In the data rows, the value 128 means zero.
Here are some points:
[  5 135 195  48 125  51  72 166 207   0 159 155 108 169 176 124 135 117
 181 116  90 249 156  97 178 255 107  78 130 122 109 171]
[  0 191 213  46 109  63  75 170 211  14 140 159 105 186 164 106 139 113
 165 105 101 211 133 106 144 255  94  95 117 129 122 180]
[ 32 191 218  69  88  51  61 189 225   7 155 153  75 171 179 107 117 148
 135 123 101 198 132 102 131 232 158  80 122 157 123 175]
[  0 140 193  46 126  76  70 155 199   3 155 141 114 187 170 117 155 113
 191  87 108 220 134  98 138 255 107  95 120 147 110 158]
[ 33 144 180  50  97  54  66 156 212   0 158 159  99 166 190 106 133 145
 161 101  74 255 155  92 145 254 149  83 124 164 123 160]
[  0 190 197  38 140  58  63 152 216   0 127 159 119 167 160 117 135 111
 174 110 111 231 170 100 185 255  73  94 121 110 125 184]
[  9 204 230  38 129  74  71 165 208   0 117 144 107 183 176 108 126 130
 162 131 120 191 141 107 129 255 128  88  98 122 112 165]
[ 16 156 231  27  95  89  91 170 230   0 143 139 108 194 163  95 143 115
 185  90 117 185 127 104 108 255 116  92 122 158 115 106]
[ 10 207 232  54 109  65  74 184 212   0 132 149  93 190 176  97 128 118
 151 128 113 209 142 105 133 249 129  83 111 139 107 147]
[  0 159 188  76 106  54  61 164 201   0 182 152  95 158 182 113 124 136
 146 128  78 255 170  92 147 217 148  84 136 146 124 191]
[ 52 108 187  27 101  89  80 141 203   1 131 156  95 191 160 102 157 128
 172  86 115 183 150  95 118 255 130  98 122 176 105 144]
[ 59 155 211  20 101 109  82 147 238   0 119 155 109 196 170  89 139 119
 178 102 104 194 134  93 130 255 126  88  98 148 111 141]
[ 74  51 122 159 177  43  73 117 174  66 190 135  95 187 148 147 168  97
 158  82  82 244 194  74  96 255  81 105 140 130 110 159]
[ 60  65 123 137 202  56  80 106 191  98 180 126 103 175 143 155 178  73
 156  79  85 251 179  76  87 255  84 104 145 133 101 139]
[ 49  95 125 153 205  41  58 144 183  49 170 134 101 173 158 135 158  91
 167 113  72 255 172  95 139 255  65  97 132  91 105 173]
[ 56 170 225  62  91  72  68 174 205   0 145 160  88 172 176 108 132 138
 168 118  65 255 150 107 162 215 114  67 126 143 120 156]
[ 28 150 180  81 111  48  64 182 179   0 195 165  88 147 180 130 125 132
 146 138  61 255 162 106 181 151 130  74 118 141 133 172]
[ 18 147 177  97  87  52  63 180 206  26 188 152  79 165 191 115 128 153
 143 125  64 246 145  95 131 173 183  77 133 181 123 143]
[ 20 167 221  25  89 108  82 164 225  30 142 136  97 197 170  96 129 143
 154  99 136 170 122 102  90 255 127  89 110 154 113 133]
[  0 160 183  62 104  45  67 177 201   9 186 156  84 170 186 114 133 132
 137 121  87 243 144  96 139 213 172  84 125 175 119 147]
[ 22 150 173  41 109  47  68 178 206   0 168 151  86 168 175 112 129 149
 158 112  99 255 152  90 133 255 137  82 141 154 117 164]
[  0 204 183  69 136  44  67 171 202   0 145 152 107 172 174 127 129 133
 157 138  80 253 162  91 169 246 101  86 124 117 119 133]
[ 13 200 215  37 105  68  66 172 242   6 130 150  91 184 177  99 124 133
 153 124 110 194 129 115 127 255 136  86 110 144 120 153]
[  0 184 198  56 111  55  72 180 202   0 165 157  85 170 182 117 122 127
 148 133 101 234 159 107 134 236 155  76 125 145 112 143]
[ 15 214 218  61 108  54  64 195 215   0 156 161 102 166 178 111 128 143
 139 130  92 202 122 106 131 212 146  72 117 143 114 167]
[  7 119 171  28  92  59  85 156 208  38 190 129  80 167 178 111 145 159
 168 105  81 196 140  98 110 255 184  90 146 201 116 129]
[ 38 158 184  42 127  48  69 147 217   0 128 146 111 170 164 123 142 120
 181 123  83 255 167  94 182 255  86  78 128 134 119 152]
[ 59 172 213  29  89  77  73 185 221   0 134 161  94 183 184  90 135 137
 149 116  98 218 111 102 128 255 149  80 114 153 113 146]
[ 53 105 189  18  96  81  93 155 201  27 162 151 101 178 171 105 145 145
 179  80  66 199 149  94  85 255 145  88 123 189 112 175]
[ 22 179 201  57 119  69  64 166 206   0 142 156 105 161 179 123 134 124
 188 113  93 255 170  94 163 248 110  83 106 124 118 150]
[ 31 152 205  66 112  44  69 161 188   0 152 174 108 173 174 120 129 107
 169 121  73 255 168  98 152 206 118  81 130 129 125 172]
[ 28 196 207  67  98  58  59 160 198   0 168 157  93 160 181 126 117 131
 155 132  67 255 156  94 149 215 119  76 133 142 129 172]
[ 39 103 208  54  98  73  75 154 216   0 145 152 101 178 166 118 133 131
 173 102  85 253 156  86 130 255 116  89 132 160 128 132]
[ 22 190 238  48 121  85  80 152 236   0 123 155  96 181 180 109 130 113
 161 112 105 205 131  98 152 255 110  82 109 137 111 144]
[ 46 133 187   8 105  96  90 145 235   0 161 135 106 178 167 104 142 133
 185  80 108 219 158  90 116 255  96  91 117 157 117 163]
[  1 158 199  43 139  64  82 157 213   0 149 150 108 185 170 114 136 109
 173 114 109 236 169  95 151 255  84  78 112 126 109 160]
[ 46 105 190  38 119  90  91 116 221   0 121 147 117 191 155 120 150 106
 204  82 122 189 136  98 124 255  82  99 127 148 108 137]
[ 42 150 213  47  96  64  73 148 208   0 144 166  94 184 174 123 121 127
 176 112  86 255 157 107 154 255 116  86 131 143 117 118]
[ 33 172 198  62 105  38  69 157 197   0 171 158 105 160 171 125 139 121
 170 113  83 255 166 102 181 225 131  80 124 108 117 161]
[ 16 153 192  30 121  59  87 139 234   2 150 132 121 203 159 103 148 124
 195  87 100 188 154  87 125 255 126  94 114 149 120 148]
[ 56 109 177  49  93  56  82 151 178   7 181 159  77 189 188 114 136 137
 161  95  77 240 155  92 131 242 157  75 134 196 131 131]
[ 35 168 240  28  92  83  78 167 244   0 151 157 110 167 175 107 127 142
 159 107  93 183 126 105 118 255 122  87 110 166 106 133]
[ 27 153 207  34 151  96  99 135 204   9 109 151 133 192 140 115 146  94
 210  84 120 195 151  98 162 255  44 109 117 113  95  98]
[  0 198 176 102 122  44  52 174 180   0 171 162  94 150 176 134 121 123
 141 140  75 255 172 113 185 158 140  79 128 118 130 172]
[ 41 105 189  44 100  70  75 137 233   0 165 152  99 187 162 105 145 135
 178  99  89 247 158 105 132 255 121  84 124 160 114 119]
[ 34 178 199  36  81  65  73 156 233   0 133 161  91 188 185 112 121 146
 164 122  88 202 127  92 137 227 141  83 139 171 122 142]
[ 70  32 124 140 162  61  69 155 159  87 225 136  85 164 158 132 160  90
 136  91  63 255 194  70  84 255 144 106 151 144 106 144]
[ 28 164 233  63 100  82  86 168 212   0 137 153 100 191 171 104 136 143
 194  99  85 215 124 102 127 255 103  80 117 156 107 143]
[ 56 108 111 184 191  20  59 137 143  54 198 146  99 147 150 150 163 102
 160 130  61 255 210  77 155 237  80  96 141  92 111 151]
[ 85  76 129 188 164  52  70 113 137  94 225 124  90 178 151 145 173  95
 142  94  68 255 171  70  68 255 115 100 146 128  97 172]
[ 59  73 116 188 162  24  59 143 150  71 229 145  71 151 174 151 152 106
 136 134  60 255 196  80 131 193 123  87 145 135 114 155]
[ 61 111 134 208 165  15  57 146 130  50 228 142  81 141 161 156 138 111
 118 142  50 255 204  83 135 146 122  91 151 134 116 191]
[ 95 195 174 149 187  59  56 150 196   0 148 156  98 179 144 128 141  92
 153 112  85 255 170  78 159 255  70  87 103 108 113 131]
[ 74  68 126 179 171  21  64 144 160  72 223 148  64 155 163 146 160  95
 135 117  60 255 207  69 124 206 147  94 150 120 114 170]
[132 110 134 163  96  89  82 155 198  50 210 146  61 175 173 107 135 146
 119  89  54 220 108  81  40 238 203  84 138 221 108 160]
[147 150 175 163 136  90  95 146 200  28 150 137  77 196 162 121 145 127
 157  66  74 247 119  79  57 255  93  81 114 164 106  98]
[169  71  88 193 113  34  90 135 137  67 233 145  68 137 162 127 148 138
 142  92  53 255 142  77  76 214 223  84 152 198 116 139]
[123 223 207 182 133  72  73 180 167   3 178 155  66 169 166 102 135 127
 145 106  41 250 120  87  97 215 124  71 113 174 102 145]
[132 144 120 200 164  36  70 133 156  14 205 153 100 164 156 109 148 115
 172  94  55 254 169  75 148 255 110  63 118 154 101 172]
[ 92 245 207 165 156  67  63 166 201   4 152 148  81 184 158 105 131  98
 157 102  58 235 120  85  93 255  95  84 117 150 119 136]
[120 234 174 165 132  42  54 157 164   0 168 163  94 158 164 139 124 119
 162 121  59 255 167  95 161 204  70  75 107 110 117 169]
[ 91 229 212 151 137  68  72 164 215  30 152 136  69 176 158 116 132 141
 142  96  78 244 124  78 104 255  97  73 118 151  98 141]
[118 143 158 190 160  43  71 141 172  27 161 160  92 171 158 123 154  95
 181  79  79 250 166  91 126 255  77  75 113 127  99 128]
[142 191 199 154 135  68  70 160 206  54 155 134  91 187 133 107 148  87
 160  80  85 240 135  83  73 255  86  88 105 139 102 136]
[136 105 116 193 139  62  69 133 148  26 205 136  84 160 160 115 145 107
 163  94  44 255 185  72  85 252 138  80 138 184 121 150]
[ 98 243 172 160 120  46  51 180 175  13 187 160  82 149 170 132 121 118
 133 132  46 255 152  92 125 170 140  65 122 139 116 173]
[159  93 127 166 144  83  82 128 163  69 198 133  95 183 146 107 155  93
 183  64  57 212 169  79  82 255 105  89 121 177 104 136]
[151 150 166 187 107  66  87 168 187  73 193 132  70 171 174  97 136 122
 146  72  66 182 113  77  62 255 197  79 125 220  95 122]
[101 159 174 151 150  66  71 126 198   4 176 143  86 183 158 116 150 101
 173  79  84 251 142 103 104 255  69  78 121 149 106 126]
[112 205 192 163 169  83  55 148 195   6 147 149  86 186 153 125 126 114
 162  97  74 238 140  96 119 255  57  69 113 135 104 137]
[ 80 184 184 163 140  43  76 149 199  19 179 140  81 176 156 119 149 126
 166 100  58 255 169  79  97 255  84  77 119 143 104 141]
[ 58 104 107 189 183  27  56 131 142  61 218 146  90 164 158 153 144  87
 140 125  67 255 190  73 136 209 107  94 155 117 104 186]
[105 113 148 164 164  92  91 118 201  65 147 130  97 210 141 108 160  95
 168  57  91 187 118  89 105 255  83 110 110 165  84 131]
[130 205 166 159 124  61  65 162 185  13 194 145  59 173 161 120 129 126
 160 100  50 255 149  69 116 240 140  73 126 165 116 123]
[115 174 138 188 110  37  67 162 177  48 204 159  64 151 184 122 137 129
 122 108  52 255 152  82 115 189 148  60 143 160 113 170]
[161 174 198 135 164 114  92 128 203  18 156 127  95 197 146  97 143  92
 153  69  98 190 109  80  71 255 103  88 109 152  89 121]
[ 68 171 168 137 168  70  65 148 189  24 124 147 118 182 144 134 144  69
 180  83 100 213 147  96 158 255  61  88 103 115 105 147]
[155 154 172 133 144  86  84 141 197  13 147 147  90 203 143  87 147 118
 190  76  80 177 142  72 106 255  80  92 105 159 113 101]
[147 115 137 134 163 103  97 108 192  21 128 135 118 183 144 106 155 117
 186  67  69 235 133  94  96 255  56  99 117 137 104 114]
[ 62 236 221 158 157  65  57 163 210   1 133 138 109 183 145 109 147  84
 164 105  87 227 160  88 130 255  58  94 112 104 103 139]
[134 146 133 183 133  62  67 148 155  22 215 147  74 160 162 116 139 115
 168  88  43 255 148  92  92 255 132  73 126 173 115 148]
[134 188 173 177 127  50  70 167 202   1 170 154  76 179 168  92 143 114
 153 109  73 255 132  70 124 255 129  61 114 140 110 155]
[112 159 139 188 148  26  56 150 155   0 193 157  76 157 157 139 130 128
 149 121  53 255 178  92 137 245 104  74 125 145 115 163]
[134 206 187 168 100  75  78 178 199  57 203 130  71 173 169 120 132 116
 129  82  53 222 134  79  37 255 159  78 135 182 102 109]
[155 202 189 177 130  87  72 162 183   0 179 162  68 161 172 122 127 111
 138 114  46 255 133  85  90 255  96  64 122 150  99 131]
[ 91 237 197 154 150  54  57 175 181   0 161 151  81 167 164 135 131  94
 160 120  65 254 157  97 135 255  73  84 104 120  99 167]
[138 100 108 195 111  62  91 133 177  40 216 149  74 173 155 126 142 157
 137  75  54 255 136  64  82 255 128  84 126 207 111 173]
[161 167 179 163 113  63  86 152 194  20 189 148  66 183 162  98 129 136
 159  95  57 221 122  77  49 255 153  72 126 182 111 125]
[127 117 123 207 131  26  56 163 133  35 206 158  68 146 171 136 128 143
 122 112  34 255 140 104 103 206 173  79 134 172 130 170]
[ 75 238 214 161 160  41  55 159 181  26 141 144  90 175 166 123 124 111
 169 104  72 252 138  89 141 255  77  86 115 119 104 146]
[149 109 122 168 153  69  86  96 178  19 199 138  87 173 145 113 163 121
 179  78  50 255 166  79 128 255  74  90 124 146 106 143]
[116 209 192 105 149 104  95 142 211  38 134 131  94 198 144  94 152  99
 169  63  93 189  86 100  75 255  81  97 106 162 106 107]
[109 152 118 194 130  33  76 153 129  45 218 165  72 157 168 128 126 128
 153 125  29 255 158  89 130 176 139  62 137 159 115 169]
[121 211 163 218 130  34  53 171 177   7 187 154  72 145 167 125 126 119
 137 127  46 255 149  99 147 193 117  72 112 141 117 151]
Here are 24 more points, each followed by its number:
[179  65 130 190 123  97 113  87 181  73 194 120  84 160 128 112 167 110
 159  63  87 212 136  64  31 255 161 100 140 209 103 114] 0
[140 204 183 153 175  62  75 146 183   7 158 145  98 187 156 109 135 108
 160  86  64 255 163  99 113 255  83  67  93 130 105 123] 1
[130 137 128 178 174  46  71 105 152  13 198 164  95 150 141 147 151  98
 176  98  43 255 180  70 149 255  67  89 132 137  99 170] 2
[ 99 211 168 184 175  49  50 160 193   0 165 156  89 155 168 133 121  86
 153 114  63 255 166  90 146 215  87  75 127 119 119 141] 3
[ 69 136 175 127 162  73  59 142 191  43 131 135 104 188 157 123 155 100
 164  89 100 239 153  85 142 255  76  85 105 140  93 145] 4
[ 55  95 112 174 172  35  52 143 149  52 218 144  72 162 158 155 154 108
 122 121  54 255 187  84 130 212 143  97 156 118 108 202] 5
[ 95 180 159 155 132  58  62 175 173  51 195 130  54 186 171 102 146 107
 132  85  64 248 131  83 104 255 177  84 140 171 111 137] 6
[ 69  63 105 182 158  34  91 140 154 111 238 114  76 158 150 132 166 101
 144  88  71 255 190  66  66 255 133 102 145 159 116 163] 7
[ 71 199 159 155 174  24  49 148 167   0 178 144  93 158 162 135 137 109
 146 129  79 255 180  87 187 241  74  77 114 117 107 187] 8
[ 72  67 109 165 174  45  70 143 158  71 218 141  76 170 160 135 170  82
 146 105  60 255 196  67  97 255 110 100 154 128 109 175] 9
[ 70 196 178 167 151  38  67 164 183  20 191 147  69 165 166 109 135  75
 148 122  70 255 125  99 116 255 123  77 114 145 104 184] 10
[ 44 102 143 171 201  21  60 127 173  66 200 135 102 178 141 138 159  68
 159 107  73 255 216  76 130 255  96 105 136 117 100 153] 11
[ 45 116 127 164 167  19  59 140 160  37 217 141  95 155 163 139 140  93
 139 134  61 255 209  84 158 195 108  95 135 115 110 193] 12
[ 35 177 221  38 131  76  74 161 218   0 125 166 111 182 172 117 133 105
 168 111  97 232 120 100 157 255  72  92 110 130 107 148] 13
[ 47 126 204  45  88  70  66 156 188  13 172 171  93 179 180 106 133 123
 163 103  77 255 158  98 125 252 135  81 128 171 119 124] 14
[ 49 167 230  35 136  87  88 141 225   0 133 153 121 185 158 126 147 112
 170  88 101 217 154  98 161 255  60  89 106 117 104 143] 15
[145  49 115 145 140  76 111 112 164  93 220 140  81 182 134 133 185  96
 135  80  57 252 179  59  56 255 123  93 141 156  97 158] 16
[ 19 171 208  73 119  58  69 161 216   0 156 166 109 165 180 103 132 110
 157 120  75 255 147  86 147 245 106  88 127 132 117 156] 17
[101  55 131 170 201  74  85 112 157  61 184 133 112 180 137 149 175  59
 188  87  91 255 186  62  99 255  58 103 129 106  92 142] 18
[ 36  96 128 140 188  28  57 146 186  41 190 143  90 164 159 145 157  79
 159 119  86 255 196  80 135 255  71 102 145 105 112 163] 19
[ 76 145 162 147 149  34  57 166 197  13 173 139  78 181 177 124 148 106
 147 106  80 233 151  73  79 255 137  81 128 155 112 186] 20
[ 23 126 155 149 202  31  61 130 184  52 189 140  98 168 147 151 160  79
 147 112  82 255 197  79 147 255  80  96 136 102  99 166] 21
[ 28 186 171 161 149  33  50 185 184  48 186 132  70 175 179 119 137 103
 110 134  96 249 159  78 105 224 158  84 140 127 102 183] 22
[ 40 116 159 127 196  34  67 129 183  53 185 127 108 177 148 145 163  69
 172 107  87 255 196  82 135 255  72  97 128  99  98 153] 23
Which three of these numbered points are nearest to each point below, looking only along the 4 directions in which the first points spread most? Their numbers follow each, nearest first.
[123 168 153 209 154  57  57 148 158   0 157 166  91 155 148 126 147 103
 181 107  67 255 192  89 158 240  67  68 107 115 114 196] > 3 2 8
[148 138 105 196 157  32  72 114 142  23 196 146  99 161 148 130 141  92
 201  94  39 255 174  98 168 255  77  80 132 137 106 151] > 2 11 9
[149 132 139 160 115  81  80 152 189  32 200 137  72 184 164 100 138 131
 157  82  62 241 159  78  51 255 139  78 117 189 111 129] > 6 20 0
[123 226 204 137 168  84  76 133 218  29 134 151 105 181 144 117 140  90
 171  78  99 214 128  76 132 255  43  77  99 122  99 130] > 1 4 3
[ 30 127 133 186 185  19  53 147 157  40 197 146  98 150 158 155 151  86
 126 128  85 255 192  72 157 219 110  94 136 103 104 189] > 12 21 5
[ 68 190 145 181 166  32  47 151 176   9 144 157  97 157 154 141 130 105
 169 131  61 255 180  89 193 211  74  84 111 106 119 180] > 8 3 10
[ 24 174 195 107 100  34  62 178 182   7 185 156  76 145 185 123 119 145
 140 137  75 255 153  93 156 143 177  74 136 152 126 176] > 22 17 14
[ 28 155 152 158 199  43  53 152 174  60 173 125  92 182 159 128 158  60
 136 114 111 214 170  77 119 255 107  97 130 119  88 182] > 21 23 19
[193  27  97 104 140 115 100 101 160  25 175 151 136 164 131 145 157 109
 212  66  64 255 197  94 162 255   0  99 127 138 111 104] > 18 11 23
[186  57 119 102  92  86  99  98 126   0 158 169 129 144 146 144 141 160
 200  97   9 255 186 106 197 202  62  89 129 158 134 121] > 9 11 20
[168  72 121  57 105 116  84  94 141   0 117 187 149 143 129 136 136 135
 231  80  49 255 178 115 205 255  39 102 136 133 124 128] > 4 23 19
[ 26 163 170 100  95  37  58 178 190   1 189 166  85 139 179 124 128 144
 139 136  55 255 157 107 153 154 165  74 140 154 137 169] > 22 17 14
[143 225 190 160 111  77  60 163 188   0 165 172  78 163 170 112 109 115
 151 112  40 255 130  85 137 216  94  92 111 126 113 183] > 10 3 1
[ 48 129 201  31  56  63  87 181 217  35 174 139  83 168 183 101 123 164
 141 106  86 204 116  88  89 255 205  88 141 192 131 143] > 14 17 6
[146 187 205  95  74  87  85 175 209  31 144 157  83 164 169 113 135 119
 175  88  52 227 110  75  65 255 133  72 121 184 109 163] > 6 20 14
[218  31 110 141 103 127 114  81 142  40 174 165 111 169 126 120 149 111
 191  58  43 255 179  83 117 255  69 106 148 181 111  94] > 16 0 18
[ 83 186 184 184 144  45  64 158 170  16 168 157  92 186 156 121 141 116
 170 110  72 255 148  68 139 255  75  79 105 113 108 137] > 3 1 10
[130 132 128 164 190  40  60 138 160  12 187 145  77 171 162 124 141 122
 167  89  69 255 160  74 100 255  95  87 118 175 116 163] > 2 20 10
[ 77 108 183  41  87  79  70 143 195   0 161 160  91 167 174 110 152 124
 170 102  60 255 166  91 108 255 163  87 136 179 114 144] > 14 20 17
[  0 104 192  31  77  71  80 160 211  12 171 160  97 173 177 120 138 113
 184  97  93 205 151 100 105 255 153  90 138 166 130 157] > 14 17 13
[ 60  30 101 172 191  45  78 118 172  90 198 122  84 172 146 153 165  98
 146  86  76 255 208  78  79 255 121 112 149 137 108 160] > 9 7 16
[130 116 126 172 189  47  80 116 173  58 211 126  83 175 156 125 169  85
 136  82  89 247 162  70  53 255 120  91 132 139  96 165] > 16 2 9
[201  57 120 113 128 114 100  68 165  62 146 169 123 164 131 147 148 114
 209  67  52 255 172  81 158 255  27  98 122 124 110 114] > 18 4 2
[ 74  65  93 180 148  28  73 137 152  84 237 134  64 159 173 132 155 133
 124 115  53 255 185  72  93 219 177  97 159 152 116 147] > 7 5 9
[ 96  86 122 155 188  55  81 137 166  44 184 157  99 152 145 165 161  58
 163 107  59 255 220  85 135 255  57  86 142  98  79 185] > 11 19 21
Here are 24 other points, each followed by its number:
[ 99 108 128 170 189  48  72 121 170  86 216 121  85 171 136 139 164 100
 149 105  82 250 170  58  82 255 106  98 138 123  79 186] 0
[113 223 193 160 172  77  72 137 214   0 116 155 109 177 146 116 134  90
 172 107  67 238 165  80 158 255  34  80 108 111  97 145] 1
[109 109 119 201 190  42  67 136 147  87 248 126  78 173 152 126 158  84
 102  99  69 255 168  71  87 253 154  86 148 140  96 179] 2
[126 215 174 171 153  52  52 166 177   0 152 150  79 164 169 128 117 131
 157 109  58 255 155  85 148 250 115  65 109 139 111 177] 3
[143 222 203 125  92  92  81 175 190   2 179 145  73 172 171 102 129 119
 154  81  73 204 105  95  66 255 123  75 133 186 103 116] 4
[180 111 160 154 136  80  86 148 165  24 148 157 101 182 169 108 131 129
 173  77  38 253 143  83  72 255 118  81 131 162  87 122] 5
[144 125 159 139 128 104  96 146 196  21 199 143  75 181 147 109 146 114
 184  71  59 241 128  81  57 255 107  84 115 181 101 133] 6
[172 117 160 133 111 103  73 115 196  10 152 148  87 172 156 117 148 123
 195  87  61 255 127  85 126 255  85  84 121 153  95 120] 7
[ 98 255 208 125 109  61  60 175 164   8 159 168  92 164 170 120 119 120
 160 114  44 255 148  97 125 211 108  74 117 144 101 154] 8
[113 220 171 194 143  40  59 155 181   0 171 177  75 151 172 109 118 120
 157 123  68 248 172  87 155 204 101  73 119 145 105 155] 9
[132 212 239  77 138 110  75 165 187   9 147 151 102 176 147  97 132 120
 168  86  87 228 118  74  83 255  78  75 106 148 112 132] 10
[110 234 193 182 161  33  54 150 167   0 163 160  98 157 159 138 120 105
 155 113  64 255 158  98 132 250  98  75 114 103 110 171] 11
[ 91 147 128 208 171  11  55 149 162  61 201 131  72 145 162 146 142  93
 115 119  84 255 191  72  83 252 147  88 145 115 107 222] 12
[ 83 209 186 130 191  83  70 136 190   7 135 140 122 191 137 124 148  79
 175  91  96 233 159 105 146 255  26  91 110 101  90  97] 13
[117 255 222 124 121  76  75 157 188   0 136 152  91 172 146 117 144  94
 167 109  78 248 123  88 139 255  87  72  93 116 111 162] 14
[103 218 159 188 133  74  62 160 187  10 178 152  84 166 177 129 128 118
 128 110  36 255 148  91  91 255 118  76 107 173  95 141] 15
[ 81 123 131 171 192  49  85 136 176  69 176 111  78 194 156 118 157  58
 132  96 112 222 161  62  63 255 132 102 129 136  95 197] 16
[156 196 142 189 139  74  69 176 194  13 167 156  77 171 173 108 133 125
 137  89  54 227 136  81  74 255 100  67 128 182 107 123] 17
[ 94  94 126 157 155  63  74 139 168  82 196 110  82 199 145 116 168  86
 135  89 117 204 143  62  29 255 153 108 148 152  91 196] 18
[160 156 169 161 111  97  78 149 181  40 198 143  75 177 179  89 140 132
 157  82  57 226 121  83  46 255 146  73 119 186 102 121] 19
[148 127 115 200 160  76  88 107 164  21 160 127  95 187 154 106 150 109
 211  67  66 255 139  90 124 255  70  94 109 143 103 158] 20
[132 131 197 124 126 107  93 131 201 106 156 109 101 204 147  95 149 124
 169  54 104 141  81  71  57 255 137 101 115 196 103  90] 21
[117 164 147 194 185  64  63 140 145   0 157 155  99 157 152 143 141 110
 163  99  51 255 162  96 154 255  87  67 110 105 108 164] 22
[ 75 190 197 195 123  55  56 169 176  27 189 145  72 174 182  99 122 148
 123 116  62 255 163  77  93 204 156  76 131 159 110 129] 23
The same question for these:
[ 74 166 156 167 167  46  62 142 176  36 162 146 105 187 150 119 165  73
 156 103  77 255 156  83 126 255  90  85 102 130  99 143] > 22 16 20
[123 214 191 174 129  64  59 178 196   0 182 156  89 171 160 111 134 118
 155 102  54 255 139  93 131 224  92  62 128 139 102 141] > 3 15 9
[139 214 225  82  79 106  89 166 213   9 145 152 100 177 165 103 126 119
 166  75  73 206 140  82  93 255  67  82 118 148 106 147] > 10 4 14
[ 94 236 225 143 158  88  75 170 197  18 131 142 113 189 144 110 150  79
 177  99 102 178 143  96 107 255  49  83  87 108  90 110] > 1 14 13
[149 190 170 197 117  71  59 179 189   5 186 170  68 157 173 112 131 133
 142  95  52 255 137  80  99 211 126  66 124 155 114 150] > 15 23 17
[108 180 222 101  76  96  77 190 194  25 156 162  81 183 169  99 125 120
 143  96  54 246 104  88 102 255 137  82 111 193 104 139] > 4 10 19
[  0 180 165 145 177  39  52 174 187  41 196 138  80 176 169 117 145  90
 120 143 103 220 161  93 114 251 145  81 124 122 102 176] > 3 9 23
[113 217 217  76  88  99  86 175 212   0 168 169  75 161 165 123 124 114
 133 111  55 242 132  88 116 255 144  73 102 169 104 139] > 4 8 10
[234  18 153  15  34 170 134 115 168  52 127 180 114 158 153 109 131 199
 191  77  52 225 130 111  96 227 115  95 120 203 127  70] > 21 6 18
[166 225 245  33  65 123  81 141 204   0  77 168 110 179 149 100 119 148
 174 104  94 201 114 119 136 255  78  83 107 144 100 165] > 10 14 4
[104 205 173 162 160  60  70 174 212  12 156 147  90 172 156 118 135 107
 150  87  75 231 162  93  77 255 131  68 102 145  98 131] > 15 3 17
[220  49 167   4  64 160 123 113 181  25 118 182 148 163 137 107 135 175
 216  83  57 207 126 103 117 255  69  90 110 169 102 112] > 21 6 7
[126 140 162 153 123  98  91 123 211   8 147 158 106 204 144 110 140 105
 195  72  81 230 152  82 106 255  68  87 109 138  83 142] > 7 20 6
[123 195 163 184 115  35  76 163 183  17 181 152  85 167 165 113 134 101
 155 107  41 255 150  72 112 243 147  64 123 154 115 159] > 15 23 3
[ 22 255 255   9 111 129  96 162 219  37  92 138 113 196 148 112 139 116
 155 100 132 150  99 115  92 255  73 110 107 135 100 104] > 10 14 13
[158 248 234  26  34 113  99 176 191   0 111 172  94 158 177  96 109 168
 167 109  77 186  97 111 123 184 126  77 106 179 125 144] > 4 10 8
[154 229 194 133 125  72  58 155 183   0 160 158  92 182 163 113 132 133
 167 100  50 255 134  90 101 227 102  77 108 167 104 125] > 15 17 3
[248  35 162  56  26 132 112 129 146   5 161 186 105 126 150 125 119 208
 183  99  41 255 102 115 136 176 140  89 126 192 121 120] > 19 6 18
[ 87 237 202 120 111  81  60 161 190   0 135 180 101 149 170 121 119 118
 141 116  56 255 167  98 142 220  81  80 103 131 122 194] > 8 14 3
[ 78  75 115 179 181  54  61 119 153  73 189 146  97 157 137 157 169  88
 156 117  70 255 207  70 120 255  58 102 152 100  96 157] > 0 16 2
[ 56  75 137 200 195  32  76 149 157  47 190 131  88 173 150 141 169  81
 152 101  68 255 201  73 124 255 124  93 148 104  99 159] > 0 16 12
[180  40 106  95  54 102  99 117 154   6 193 183  96 128 165 140 129 175
 164  83  30 255 146 107 134 182 105  84 150 200 158 132] > 18 16 6
[143 163 175 177 135  67  75 138 184   0 160 142  73 163 173 118 149 108
 152  92  58 255 119  95  91 255 140  80 121 168  96 119] > 17 5 15
[181 101 180  35 123 146 105 108 164   0  91 198 154 156 134 120 130 148
 209  92  86 255 142 118 212 255   0  95  92  94 108 129] > 13 1 10
[107 192 193 116 169  87  65 158 210   0 144 150 105 182 150 132 143  82
 198  89  76 238 159  92 145 255  38  88  95 110  98 146] > 13 1 14
